In the data rows, the value 128 means zero.
Here are some points, one per row:
[107, 131, 140, 117, 159, 158, 148, 165, 81, 105, 102, 117, 157, 95, 158, 101, 137, 136, 130, 115, 65, 106, 160, 86, 132, 117, 152, 98, 115, 104, 103, 129, 174, 117, 120, 136]
[150, 149, 113, 116, 126, 135, 155, 120, 158, 93, 127, 92, 164, 128, 124, 103, 78, 142, 151, 135, 115, 143, 133, 113, 102, 108, 118, 104, 154, 105, 97, 135, 138, 93, 99, 119]
[104, 148, 160, 53, 167, 146, 127, 169, 72, 128, 90, 166, 173, 103, 139, 92, 108, 145, 120, 103, 91, 165, 147, 105, 115, 99, 143, 42, 156, 88, 116, 140, 213, 103, 107, 149]
[117, 138, 101, 143, 153, 137, 147, 136, 85, 96, 141, 44, 119, 129, 163, 142, 74, 147, 119, 97, 84, 136, 127, 173, 121, 96, 119, 105, 187, 106, 84, 110, 100, 147, 134, 133]
[144, 107, 88, 89, 132, 140, 159, 153, 85, 122, 116, 174, 163, 108, 153, 88, 145, 185, 121, 174, 95, 116, 147, 97, 118, 121, 120, 68, 102, 115, 92, 162, 163, 102, 96, 109]
[131, 152, 110, 112, 153, 122, 181, 132, 110, 125, 173, 136, 141, 102, 139, 138, 99, 114, 115, 106, 112, 123, 120, 93, 112, 111, 91, 72, 160, 127, 111, 156, 155, 129, 127, 118]
[104, 156, 164, 90, 144, 151, 139, 146, 80, 97, 126, 146, 121, 89, 117, 182, 137, 142, 146, 111, 144, 144, 122, 185, 114, 141, 158, 97, 121, 89, 95, 160, 204, 156, 106, 149]
[154, 132, 111, 122, 90, 119, 147, 147, 109, 113, 139, 124, 132, 118, 145, 90, 110, 152, 126, 159, 100, 116, 134, 96, 128, 108, 112, 81, 108, 87, 122, 131, 149, 118, 75, 95]
[131, 137, 147, 164, 127, 143, 116, 152, 60, 135, 140, 57, 144, 83, 167, 149, 106, 124, 112, 123, 67, 119, 129, 132, 98, 73, 171, 75, 120, 128, 93, 132, 150, 123, 120, 135]
[160, 158, 86, 107, 102, 138, 130, 139, 115, 135, 117, 105, 115, 122, 158, 142, 105, 127, 126, 139, 139, 111, 126, 124, 119, 109, 124, 98, 157, 104, 116, 163, 145, 111, 110, 97]
[118, 122, 123, 115, 102, 142, 158, 132, 101, 103, 102, 153, 163, 110, 148, 89, 172, 168, 112, 118, 117, 132, 122, 136, 106, 130, 137, 83, 81, 123, 114, 137, 158, 144, 123, 108]
[110, 190, 160, 66, 136, 166, 135, 165, 91, 113, 83, 156, 123, 80, 127, 132, 128, 153, 121, 111, 135, 109, 118, 212, 107, 159, 155, 95, 103, 110, 90, 170, 167, 116, 102, 143]
[140, 157, 103, 71, 121, 106, 143, 113, 108, 102, 77, 110, 132, 111, 120, 141, 116, 127, 116, 98, 137, 150, 121, 154, 105, 133, 116, 110, 154, 106, 87, 126, 131, 127, 111, 100]
[124, 138, 148, 115, 104, 127, 146, 150, 86, 100, 99, 115, 107, 84, 155, 133, 130, 126, 119, 138, 117, 124, 138, 187, 125, 123, 142, 89, 96, 133, 82, 163, 150, 109, 107, 150]
[73, 154, 182, 111, 136, 149, 142, 185, 67, 86, 126, 153, 132, 60, 116, 144, 132, 150, 146, 118, 62, 137, 122, 151, 128, 157, 187, 94, 81, 103, 94, 112, 168, 147, 110, 135]
[130, 133, 117, 117, 150, 135, 138, 117, 98, 105, 160, 142, 131, 85, 124, 189, 102, 122, 128, 144, 101, 121, 107, 158, 105, 145, 161, 82, 129, 114, 67, 149, 127, 147, 97, 111]
[103, 121, 121, 90, 169, 157, 144, 144, 136, 107, 139, 113, 157, 94, 151, 126, 117, 150, 104, 130, 105, 142, 134, 130, 99, 124, 110, 96, 141, 125, 114, 144, 155, 113, 111, 86]
[107, 129, 127, 91, 117, 136, 159, 163, 72, 144, 110, 120, 105, 144, 111, 156, 148, 155, 121, 126, 109, 125, 103, 136, 106, 114, 150, 104, 89, 99, 115, 118, 160, 128, 112, 140]
[127, 138, 145, 99, 136, 145, 142, 139, 102, 118, 129, 169, 123, 69, 121, 203, 141, 138, 125, 156, 77, 94, 117, 164, 106, 138, 146, 90, 86, 91, 88, 150, 170, 180, 120, 124]
[101, 138, 142, 88, 185, 145, 160, 169, 96, 138, 137, 143, 172, 109, 165, 94, 142, 163, 124, 126, 79, 110, 156, 81, 84, 109, 159, 101, 99, 75, 101, 131, 191, 110, 112, 86]
[140, 131, 84, 69, 135, 137, 143, 125, 164, 71, 107, 170, 153, 107, 128, 84, 102, 135, 134, 120, 118, 152, 151, 114, 133, 129, 109, 71, 154, 111, 100, 179, 143, 92, 119, 110]
[133, 116, 102, 62, 93, 109, 149, 142, 117, 114, 113, 141, 130, 138, 137, 108, 102, 147, 136, 126, 125, 130, 159, 99, 124, 115, 128, 98, 160, 106, 108, 155, 125, 110, 108, 130]
[174, 109, 105, 113, 118, 114, 173, 146, 107, 110, 119, 103, 150, 139, 108, 124, 133, 152, 144, 122, 116, 116, 124, 100, 92, 106, 116, 116, 128, 116, 124, 128, 173, 109, 130, 100]
[122, 139, 124, 96, 106, 131, 149, 162, 82, 153, 110, 146, 146, 122, 158, 92, 130, 117, 130, 151, 131, 129, 137, 103, 94, 108, 126, 48, 104, 127, 126, 153, 158, 98, 79, 102]
[97, 131, 160, 111, 128, 144, 133, 161, 82, 98, 115, 165, 143, 110, 131, 159, 152, 122, 136, 111, 140, 117, 125, 190, 107, 140, 158, 95, 114, 123, 105, 162, 171, 128, 85, 142]
[100, 151, 134, 65, 133, 133, 169, 150, 96, 148, 84, 135, 175, 122, 112, 141, 79, 124, 138, 123, 96, 123, 144, 93, 97, 110, 142, 93, 144, 117, 103, 149, 172, 106, 123, 153]
[137, 146, 117, 83, 169, 173, 160, 120, 112, 111, 109, 101, 166, 103, 135, 137, 91, 137, 139, 119, 80, 107, 154, 123, 91, 99, 125, 115, 137, 107, 95, 133, 129, 92, 127, 94]
[132, 109, 127, 80, 144, 141, 149, 169, 95, 96, 141, 124, 174, 122, 134, 81, 131, 146, 147, 117, 92, 144, 150, 92, 110, 126, 166, 117, 106, 99, 120, 131, 200, 96, 128, 130]
[130, 99, 94, 88, 153, 165, 138, 158, 128, 78, 147, 198, 152, 44, 118, 176, 133, 120, 143, 117, 110, 121, 121, 192, 133, 160, 141, 109, 106, 90, 79, 156, 109, 164, 111, 123]
[126, 100, 141, 95, 132, 146, 124, 184, 64, 111, 106, 111, 130, 126, 142, 114, 136, 107, 132, 94, 97, 137, 127, 93, 111, 113, 176, 110, 125, 101, 116, 105, 183, 136, 118, 153]
[132, 137, 110, 117, 113, 119, 119, 132, 122, 79, 115, 86, 125, 101, 131, 166, 118, 118, 135, 141, 146, 111, 127, 181, 138, 133, 138, 82, 120, 123, 80, 127, 126, 150, 109, 127]
[115, 176, 108, 116, 133, 154, 108, 132, 98, 122, 121, 113, 119, 109, 203, 153, 101, 126, 114, 115, 123, 139, 147, 143, 118, 109, 95, 71, 141, 117, 93, 123, 136, 95, 96, 151]
[137, 131, 87, 147, 77, 148, 145, 141, 103, 130, 133, 139, 136, 101, 138, 85, 127, 145, 90, 174, 129, 93, 136, 113, 97, 117, 117, 60, 92, 106, 114, 126, 134, 130, 114, 122]
[85, 157, 151, 135, 148, 127, 157, 174, 89, 141, 105, 133, 129, 103, 181, 139, 154, 129, 105, 118, 78, 87, 101, 177, 89, 137, 159, 67, 68, 117, 111, 132, 173, 135, 116, 131]
[95, 108, 114, 102, 158, 142, 174, 144, 107, 106, 128, 109, 121, 137, 143, 135, 119, 161, 149, 136, 91, 117, 142, 116, 111, 117, 128, 77, 170, 109, 115, 133, 168, 139, 106, 133]
[104, 116, 147, 122, 153, 170, 137, 160, 112, 96, 129, 139, 160, 129, 160, 121, 119, 121, 146, 120, 89, 142, 137, 96, 113, 86, 138, 115, 146, 113, 94, 134, 158, 107, 128, 114]
[107, 176, 167, 96, 137, 154, 138, 159, 89, 80, 101, 171, 183, 62, 136, 145, 123, 135, 145, 107, 126, 149, 127, 177, 91, 172, 161, 89, 104, 101, 91, 151, 177, 121, 108, 141]
[127, 140, 109, 78, 154, 105, 150, 145, 103, 115, 113, 142, 144, 128, 102, 112, 130, 146, 119, 116, 106, 131, 119, 145, 92, 133, 115, 119, 128, 122, 130, 142, 147, 79, 123, 84]
[164, 152, 63, 126, 130, 134, 155, 130, 130, 96, 140, 86, 147, 125, 142, 157, 111, 102, 124, 143, 90, 119, 146, 106, 126, 84, 115, 110, 169, 126, 90, 133, 117, 110, 90, 95]
[128, 115, 124, 89, 127, 146, 161, 174, 113, 98, 142, 122, 152, 121, 162, 119, 115, 96, 125, 115, 113, 135, 152, 115, 121, 132, 120, 65, 155, 71, 105, 142, 163, 139, 108, 140]
[127, 107, 145, 46, 153, 137, 157, 137, 91, 98, 114, 122, 166, 104, 138, 115, 108, 126, 151, 94, 67, 150, 137, 100, 117, 102, 142, 142, 150, 146, 104, 106, 167, 99, 143, 118]
[130, 114, 120, 115, 110, 121, 158, 166, 92, 119, 121, 92, 137, 128, 131, 112, 119, 133, 126, 146, 90, 113, 143, 108, 103, 106, 125, 103, 108, 99, 126, 115, 148, 117, 98, 100]
[125, 154, 138, 118, 134, 143, 157, 160, 111, 107, 111, 126, 126, 113, 149, 132, 109, 154, 133, 108, 113, 129, 135, 116, 111, 122, 130, 118, 130, 104, 109, 132, 162, 118, 121, 111]
[109, 152, 116, 80, 136, 142, 131, 122, 87, 114, 114, 84, 119, 71, 111, 165, 126, 160, 75, 134, 131, 98, 109, 171, 98, 127, 144, 85, 105, 135, 88, 137, 151, 109, 125, 125]
[117, 150, 135, 96, 120, 153, 155, 210, 82, 108, 117, 117, 158, 81, 156, 95, 124, 108, 112, 93, 84, 103, 135, 137, 66, 93, 151, 63, 99, 110, 113, 149, 177, 114, 90, 121]
[111, 119, 154, 112, 163, 160, 170, 162, 117, 105, 144, 150, 163, 104, 148, 81, 113, 140, 129, 131, 105, 155, 160, 86, 117, 120, 141, 74, 136, 86, 128, 146, 185, 78, 107, 135]
[128, 143, 120, 78, 154, 133, 174, 138, 95, 97, 114, 122, 177, 121, 120, 96, 91, 173, 143, 175, 131, 129, 109, 109, 92, 132, 118, 79, 123, 121, 97, 159, 157, 86, 129, 110]
[122, 120, 107, 86, 119, 124, 142, 124, 84, 132, 126, 131, 125, 131, 141, 141, 116, 102, 131, 138, 103, 133, 109, 126, 101, 97, 132, 89, 144, 117, 92, 138, 149, 126, 106, 113]
[125, 125, 161, 79, 137, 140, 146, 161, 72, 114, 108, 149, 146, 111, 154, 104, 111, 141, 132, 133, 94, 153, 153, 64, 123, 128, 135, 74, 104, 97, 142, 147, 192, 108, 133, 152]
[125, 164, 93, 105, 129, 119, 146, 126, 119, 119, 153, 122, 140, 126, 193, 138, 107, 116, 106, 110, 100, 149, 101, 126, 97, 83, 107, 59, 170, 125, 113, 137, 136, 110, 90, 105]
There is one direction along which these points spread out most. Take the direction at right angles to it along which they spread out most. Go by this last direction. How many in every 100 of the points above lie lower along it than each point below? Answers are rounded to whole numbers. More than half of the points above lie lower than the first one.
[131, 137, 147, 164, 127, 143, 116, 152, 60, 135, 140, 57, 144, 83, 167, 149, 106, 124, 112, 123, 67, 119, 129, 132, 98, 73, 171, 75, 120, 128, 93, 132, 150, 123, 120, 135] 30
[130, 133, 117, 117, 150, 135, 138, 117, 98, 105, 160, 142, 131, 85, 124, 189, 102, 122, 128, 144, 101, 121, 107, 158, 105, 145, 161, 82, 129, 114, 67, 149, 127, 147, 97, 111] 6
[132, 137, 110, 117, 113, 119, 119, 132, 122, 79, 115, 86, 125, 101, 131, 166, 118, 118, 135, 141, 146, 111, 127, 181, 138, 133, 138, 82, 120, 123, 80, 127, 126, 150, 109, 127] 2
[122, 139, 124, 96, 106, 131, 149, 162, 82, 153, 110, 146, 146, 122, 158, 92, 130, 117, 130, 151, 131, 129, 137, 103, 94, 108, 126, 48, 104, 127, 126, 153, 158, 98, 79, 102] 74
[125, 125, 161, 79, 137, 140, 146, 161, 72, 114, 108, 149, 146, 111, 154, 104, 111, 141, 132, 133, 94, 153, 153, 64, 123, 128, 135, 74, 104, 97, 142, 147, 192, 108, 133, 152] 96
[107, 131, 140, 117, 159, 158, 148, 165, 81, 105, 102, 117, 157, 95, 158, 101, 137, 136, 130, 115, 65, 106, 160, 86, 132, 117, 152, 98, 115, 104, 103, 129, 174, 117, 120, 136] 88
[111, 119, 154, 112, 163, 160, 170, 162, 117, 105, 144, 150, 163, 104, 148, 81, 113, 140, 129, 131, 105, 155, 160, 86, 117, 120, 141, 74, 136, 86, 128, 146, 185, 78, 107, 135] 90
[118, 122, 123, 115, 102, 142, 158, 132, 101, 103, 102, 153, 163, 110, 148, 89, 172, 168, 112, 118, 117, 132, 122, 136, 106, 130, 137, 83, 81, 123, 114, 137, 158, 144, 123, 108] 68
[164, 152, 63, 126, 130, 134, 155, 130, 130, 96, 140, 86, 147, 125, 142, 157, 111, 102, 124, 143, 90, 119, 146, 106, 126, 84, 115, 110, 169, 126, 90, 133, 117, 110, 90, 95] 4
[128, 115, 124, 89, 127, 146, 161, 174, 113, 98, 142, 122, 152, 121, 162, 119, 115, 96, 125, 115, 113, 135, 152, 115, 121, 132, 120, 65, 155, 71, 105, 142, 163, 139, 108, 140] 62
[126, 100, 141, 95, 132, 146, 124, 184, 64, 111, 106, 111, 130, 126, 142, 114, 136, 107, 132, 94, 97, 137, 127, 93, 111, 113, 176, 110, 125, 101, 116, 105, 183, 136, 118, 153] 86
[101, 138, 142, 88, 185, 145, 160, 169, 96, 138, 137, 143, 172, 109, 165, 94, 142, 163, 124, 126, 79, 110, 156, 81, 84, 109, 159, 101, 99, 75, 101, 131, 191, 110, 112, 86] 94
[130, 99, 94, 88, 153, 165, 138, 158, 128, 78, 147, 198, 152, 44, 118, 176, 133, 120, 143, 117, 110, 121, 121, 192, 133, 160, 141, 109, 106, 90, 79, 156, 109, 164, 111, 123] 18
